In the data rows, the value 50 means zero.
The rows fall into hidden groups. Groups can overlap: rows of different groups may look alike.
Here is the table:
array([52, 55, 42, 59, 60, 49, 55, 37, 25, 47, 48, 29, 44, 37, 38, 60, 45, 46,
       26, 50, 55, 73, 52, 60, 49, 54, 41, 44, 61, 41, 48, 49])
array([49, 39, 57, 29, 53, 65, 33, 98, 38, 54, 36, 86, 52, 82, 76, 12, 36, 53,
       73, 52, 37, 38, 49, 16, 34, 40, 99, 44, 35, 31, 72, 51])
array([50, 52, 50, 49, 39, 36, 49, 44, 32, 58, 52, 55, 68, 45, 50, 43, 38, 49,
       53, 54, 47, 50, 50, 50, 42, 50, 48, 56, 49, 57, 78, 51])
array([53, 49, 38, 64, 66, 47, 59, 35, 44, 46, 55, 27, 40, 55, 51, 64, 49, 46,
       30, 50, 59, 62, 51, 95, 49, 57, 36, 42, 68, 37, 32, 21])
array([48, 49, 51, 56, 56, 48, 49, 20, 51, 50, 63, 45, 54, 48, 45, 53, 79, 56,
       55, 48, 45, 68, 54, 57, 53, 53, 58, 51, 48, 28, 43, 44])
array([50, 55, 39, 53, 53, 47, 59, 34, 50, 54, 55, 34, 62, 29, 40, 66, 45, 39,
       39, 53, 76, 44, 21, 69, 54, 55, 45, 49, 55, 53, 50, 50])
array([52, 55, 51, 57, 56, 50, 53, 45, 40, 43, 45, 44, 53, 47, 46, 54, 41, 53,
       48, 57, 61, 62, 54, 57, 51, 22, 45, 49, 50, 60, 43, 51])
array([51, 52, 47, 56, 47, 45, 66, 55, 64, 52, 78, 45, 49, 20, 63, 53, 47, 60,
       47, 52, 69, 37, 45, 30, 71, 52, 48, 51, 51, 50, 50, 51])
array([51, 26, 54, 50, 38, 45, 48, 53, 57, 55, 63, 56, 57, 49, 51, 52, 49, 52,
       52, 53, 48, 44, 49, 39, 54, 49, 57, 59, 48, 72, 56, 72])
array([49, 58, 40, 48, 19, 38, 47, 50, 62, 43, 50, 83, 62, 50, 41, 51, 52, 42,
       55, 60, 59, 42, 53, 48, 57, 50, 47, 72, 52, 61, 58, 62])
array([40, 38, 50, 20, 55, 66, 9, 89, 36, 37, 66, 94, 51, 87, 70, 27, 32, 53,
       82, 40, 30, 38, 48, 15, 41, 29, 85, 43, 35, 57, 87, 39])
array([51, 43, 42, 39, 50, 84, 43, 74, 48, 37, 24, 48, 42, 73, 62, 42, 41, 51,
       63, 44, 46, 47, 50, 37, 44, 46, 66, 43, 42, 40, 59, 46])
array([52, 56, 46, 59, 57, 49, 77, 37, 48, 69, 33, 38, 46, 39, 45, 70, 52, 49,
       40, 50, 57, 57, 53, 65, 50, 54, 41, 46, 58, 43, 39, 47])
array([50, 41, 70, 27, 61, 64, 38, 82, 37, 56, 41, 85, 50, 93, 82, 35, 39, 53,
       74, 41, 43, 43, 49, 25, 46, 42, 64, 43, 31, 49, 66, 48])
array([25, 44, 48, 42, 44, 54, 44, 62, 58, 49, 44, 58, 46, 72, 56, 45, 52, 51,
       71, 48, 47, 45, 51, 24, 48, 73, 58, 50, 43, 53, 57, 53])
array([54, 54, 32, 58, 55, 51, 54, 40, 57, 47, 57, 41, 34, 55, 44, 31, 53, 51,
       70, 47, 53, 60, 56, 69, 58, 51, 45, 47, 54, 44, 41, 48])
array([56, 32, 50, 31, 39, 48, 47, 56, 55, 52, 40, 58, 56, 51, 34, 49, 55, 50,
       57, 46, 49, 45, 53, 46, 61, 49, 51, 55, 58, 64, 53, 59])
array([52, 56, 60, 60, 56, 42, 55, 42, 48, 47, 47, 41, 78, 45, 43, 66, 46, 56,
       20, 47, 57, 57, 54, 54, 28, 48, 43, 53, 65, 42, 25, 47])
array([53, 53, 50, 59, 76, 51, 54, 42, 48, 77, 47, 60, 51, 16, 36, 55, 55, 53,
       47, 47, 53, 56, 54, 58, 50, 51, 51, 49, 52, 38, 40, 47])
array([48, 55, 47, 42, 9, 39, 38, 47, 58, 62, 53, 60, 52, 53, 43, 43, 39, 43,
       53, 65, 46, 36, 48, 43, 87, 46, 55, 58, 42, 85, 68, 54])
array([50, 36, 47, 48, 64, 46, 48, 47, 53, 45, 49, 48, 49, 48, 57, 51, 60, 50,
       53, 52, 53, 59, 52, 54, 53, 52, 48, 52, 48, 60, 30, 48])
array([52, 63, 62, 47, 57, 57, 49, 60, 41, 43, 44, 52, 48, 57, 52, 51, 45, 27,
       62, 37, 34, 52, 51, 46, 45, 48, 45, 37, 49, 43, 44, 48])
array([52, 56, 54, 51, 51, 50, 52, 45, 57, 48, 51, 50, 47, 30, 71, 52, 58, 56,
       52, 46, 51, 54, 63, 54, 52, 51, 46, 50, 29, 44, 43, 50])
array([54, 52, 48, 64, 60, 59, 68, 38, 64, 37, 48, 36, 51, 41, 42, 59, 58, 52,
       37, 47, 55, 44, 48, 64, 51, 53, 40, 37, 57, 38, 36, 46])
array([53, 56, 45, 61, 61, 55, 59, 32, 50, 39, 50, 31, 45, 37, 38, 52, 67, 49,
       39, 48, 56, 60, 62, 67, 29, 54, 19, 44, 61, 39, 36, 44])
array([51, 49, 52, 46, 33, 39, 42, 62, 59, 62, 52, 65, 39, 37, 75, 31, 67, 53,
       54, 55, 45, 33, 47, 46, 55, 49, 55, 59, 47, 78, 63, 67])
array([51, 55, 54, 54, 48, 50, 52, 46, 45, 50, 42, 49, 56, 56, 61, 53, 55, 54,
       51, 35, 50, 54, 48, 59, 51, 49, 45, 51, 48, 56, 44, 55])
array([50, 54, 64, 37, 38, 40, 51, 51, 67, 54, 47, 50, 62, 47, 42, 54, 56, 51,
       52, 71, 50, 14, 40, 53, 60, 51, 40, 80, 43, 56, 50, 61])
array([42, 55, 48, 58, 63, 50, 57, 37, 44, 45, 55, 22, 43, 58, 37, 56, 50, 49,
       35, 49, 56, 60, 53, 76, 48, 54, 41, 46, 74, 48, 36, 25])
array([51, 48, 47, 57, 47, 36, 51, 44, 72, 51, 72, 38, 56, 51, 46, 50, 59, 56,
       34, 48, 49, 52, 36, 42, 39, 48, 49, 32, 42, 48, 46, 65])
array([44, 38, 79, 23, 46, 67, 29, 99, 36, 40, 34, 89, 40, 88, 77, 46, 34, 54,
       80, 40, 39, 38, 49, 14, 40, 27, 85, 43, 27, 52, 74, 50])
array([50, 56, 54, 76, 36, 41, 49, 50, 67, 55, 50, 55, 60, 49, 54, 52, 51, 51,
       37, 53, 38, 45, 48, 18, 55, 50, 47, 57, 48, 56, 64, 58])
array([62, 55, 43, 50, 63, 50, 57, 24, 44, 45, 60, 23, 43, 37, 37, 50, 50, 51,
       37, 49, 37, 62, 52, 59, 38, 54, 28, 43, 62, 39, 36, 34])
array([38, 56, 44, 57, 53, 47, 53, 37, 49, 53, 49, 33, 38, 39, 35, 57, 60, 43,
       40, 52, 39, 54, 52, 63, 52, 80, 41, 48, 57, 52, 43, 50])
array([51, 54, 45, 53, 50, 45, 49, 47, 51, 51, 52, 42, 31, 42, 42, 56, 35, 30,
       44, 63, 53, 52, 52, 59, 58, 53, 44, 72, 54, 48, 46, 50])
array([63, 56, 50, 60, 38, 49, 56, 36, 47, 47, 50, 29, 45, 37, 18, 60, 52, 66,
       38, 54, 55, 62, 53, 67, 49, 54, 40, 45, 60, 41, 44, 60])
Rows drawn again from the table, each followed by its group:
array([54, 54, 32, 58, 55, 51, 54, 40, 57, 47, 57, 41, 34, 55, 44, 31, 53, 51,
       70, 47, 53, 60, 56, 69, 58, 51, 45, 47, 54, 44, 41, 48]) GX
array([52, 56, 46, 59, 57, 49, 77, 37, 48, 69, 33, 38, 46, 39, 45, 70, 52, 49,
       40, 50, 57, 57, 53, 65, 50, 54, 41, 46, 58, 43, 39, 47]) ET
array([62, 55, 43, 50, 63, 50, 57, 24, 44, 45, 60, 23, 43, 37, 37, 50, 50, 51,
       37, 49, 37, 62, 52, 59, 38, 54, 28, 43, 62, 39, 36, 34]) ET
array([52, 56, 54, 51, 51, 50, 52, 45, 57, 48, 51, 50, 47, 30, 71, 52, 58, 56,
       52, 46, 51, 54, 63, 54, 52, 51, 46, 50, 29, 44, 43, 50]) GX
array([51, 43, 42, 39, 50, 84, 43, 74, 48, 37, 24, 48, 42, 73, 62, 42, 41, 51,
       63, 44, 46, 47, 50, 37, 44, 46, 66, 43, 42, 40, 59, 46]) GX
array([50, 56, 54, 76, 36, 41, 49, 50, 67, 55, 50, 55, 60, 49, 54, 52, 51, 51,
       37, 53, 38, 45, 48, 18, 55, 50, 47, 57, 48, 56, 64, 58]) ET
array([49, 39, 57, 29, 53, 65, 33, 98, 38, 54, 36, 86, 52, 82, 76, 12, 36, 53,
       73, 52, 37, 38, 49, 16, 34, 40, 99, 44, 35, 31, 72, 51]) GX
array([44, 38, 79, 23, 46, 67, 29, 99, 36, 40, 34, 89, 40, 88, 77, 46, 34, 54,
       80, 40, 39, 38, 49, 14, 40, 27, 85, 43, 27, 52, 74, 50]) GX
array([49, 58, 40, 48, 19, 38, 47, 50, 62, 43, 50, 83, 62, 50, 41, 51, 52, 42,
       55, 60, 59, 42, 53, 48, 57, 50, 47, 72, 52, 61, 58, 62]) ET
array([51, 52, 47, 56, 47, 45, 66, 55, 64, 52, 78, 45, 49, 20, 63, 53, 47, 60,
       47, 52, 69, 37, 45, 30, 71, 52, 48, 51, 51, 50, 50, 51]) ET
array([51, 55, 54, 54, 48, 50, 52, 46, 45, 50, 42, 49, 56, 56, 61, 53, 55, 54,
       51, 35, 50, 54, 48, 59, 51, 49, 45, 51, 48, 56, 44, 55]) GX
array([38, 56, 44, 57, 53, 47, 53, 37, 49, 53, 49, 33, 38, 39, 35, 57, 60, 43,
       40, 52, 39, 54, 52, 63, 52, 80, 41, 48, 57, 52, 43, 50]) ET
array([42, 55, 48, 58, 63, 50, 57, 37, 44, 45, 55, 22, 43, 58, 37, 56, 50, 49,
       35, 49, 56, 60, 53, 76, 48, 54, 41, 46, 74, 48, 36, 25]) ET
array([48, 49, 51, 56, 56, 48, 49, 20, 51, 50, 63, 45, 54, 48, 45, 53, 79, 56,
       55, 48, 45, 68, 54, 57, 53, 53, 58, 51, 48, 28, 43, 44]) GX
array([52, 63, 62, 47, 57, 57, 49, 60, 41, 43, 44, 52, 48, 57, 52, 51, 45, 27,
       62, 37, 34, 52, 51, 46, 45, 48, 45, 37, 49, 43, 44, 48]) GX
array([52, 55, 51, 57, 56, 50, 53, 45, 40, 43, 45, 44, 53, 47, 46, 54, 41, 53,
       48, 57, 61, 62, 54, 57, 51, 22, 45, 49, 50, 60, 43, 51]) GX
array([51, 48, 47, 57, 47, 36, 51, 44, 72, 51, 72, 38, 56, 51, 46, 50, 59, 56,
       34, 48, 49, 52, 36, 42, 39, 48, 49, 32, 42, 48, 46, 65]) GX
array([50, 36, 47, 48, 64, 46, 48, 47, 53, 45, 49, 48, 49, 48, 57, 51, 60, 50,
       53, 52, 53, 59, 52, 54, 53, 52, 48, 52, 48, 60, 30, 48]) ET
array([54, 52, 48, 64, 60, 59, 68, 38, 64, 37, 48, 36, 51, 41, 42, 59, 58, 52,
       37, 47, 55, 44, 48, 64, 51, 53, 40, 37, 57, 38, 36, 46]) GX
array([50, 54, 64, 37, 38, 40, 51, 51, 67, 54, 47, 50, 62, 47, 42, 54, 56, 51,
       52, 71, 50, 14, 40, 53, 60, 51, 40, 80, 43, 56, 50, 61]) ET
array([50, 52, 50, 49, 39, 36, 49, 44, 32, 58, 52, 55, 68, 45, 50, 43, 38, 49,
       53, 54, 47, 50, 50, 50, 42, 50, 48, 56, 49, 57, 78, 51]) ET
array([25, 44, 48, 42, 44, 54, 44, 62, 58, 49, 44, 58, 46, 72, 56, 45, 52, 51,
       71, 48, 47, 45, 51, 24, 48, 73, 58, 50, 43, 53, 57, 53]) GX
array([51, 49, 52, 46, 33, 39, 42, 62, 59, 62, 52, 65, 39, 37, 75, 31, 67, 53,
       54, 55, 45, 33, 47, 46, 55, 49, 55, 59, 47, 78, 63, 67]) ET
array([53, 53, 50, 59, 76, 51, 54, 42, 48, 77, 47, 60, 51, 16, 36, 55, 55, 53,
       47, 47, 53, 56, 54, 58, 50, 51, 51, 49, 52, 38, 40, 47]) GX
array([53, 56, 45, 61, 61, 55, 59, 32, 50, 39, 50, 31, 45, 37, 38, 52, 67, 49,
       39, 48, 56, 60, 62, 67, 29, 54, 19, 44, 61, 39, 36, 44]) ET
array([50, 55, 39, 53, 53, 47, 59, 34, 50, 54, 55, 34, 62, 29, 40, 66, 45, 39,
       39, 53, 76, 44, 21, 69, 54, 55, 45, 49, 55, 53, 50, 50]) ET
array([48, 55, 47, 42, 9, 39, 38, 47, 58, 62, 53, 60, 52, 53, 43, 43, 39, 43,
       53, 65, 46, 36, 48, 43, 87, 46, 55, 58, 42, 85, 68, 54]) ET
array([40, 38, 50, 20, 55, 66, 9, 89, 36, 37, 66, 94, 51, 87, 70, 27, 32, 53,
       82, 40, 30, 38, 48, 15, 41, 29, 85, 43, 35, 57, 87, 39]) GX
array([52, 55, 42, 59, 60, 49, 55, 37, 25, 47, 48, 29, 44, 37, 38, 60, 45, 46,
       26, 50, 55, 73, 52, 60, 49, 54, 41, 44, 61, 41, 48, 49]) ET
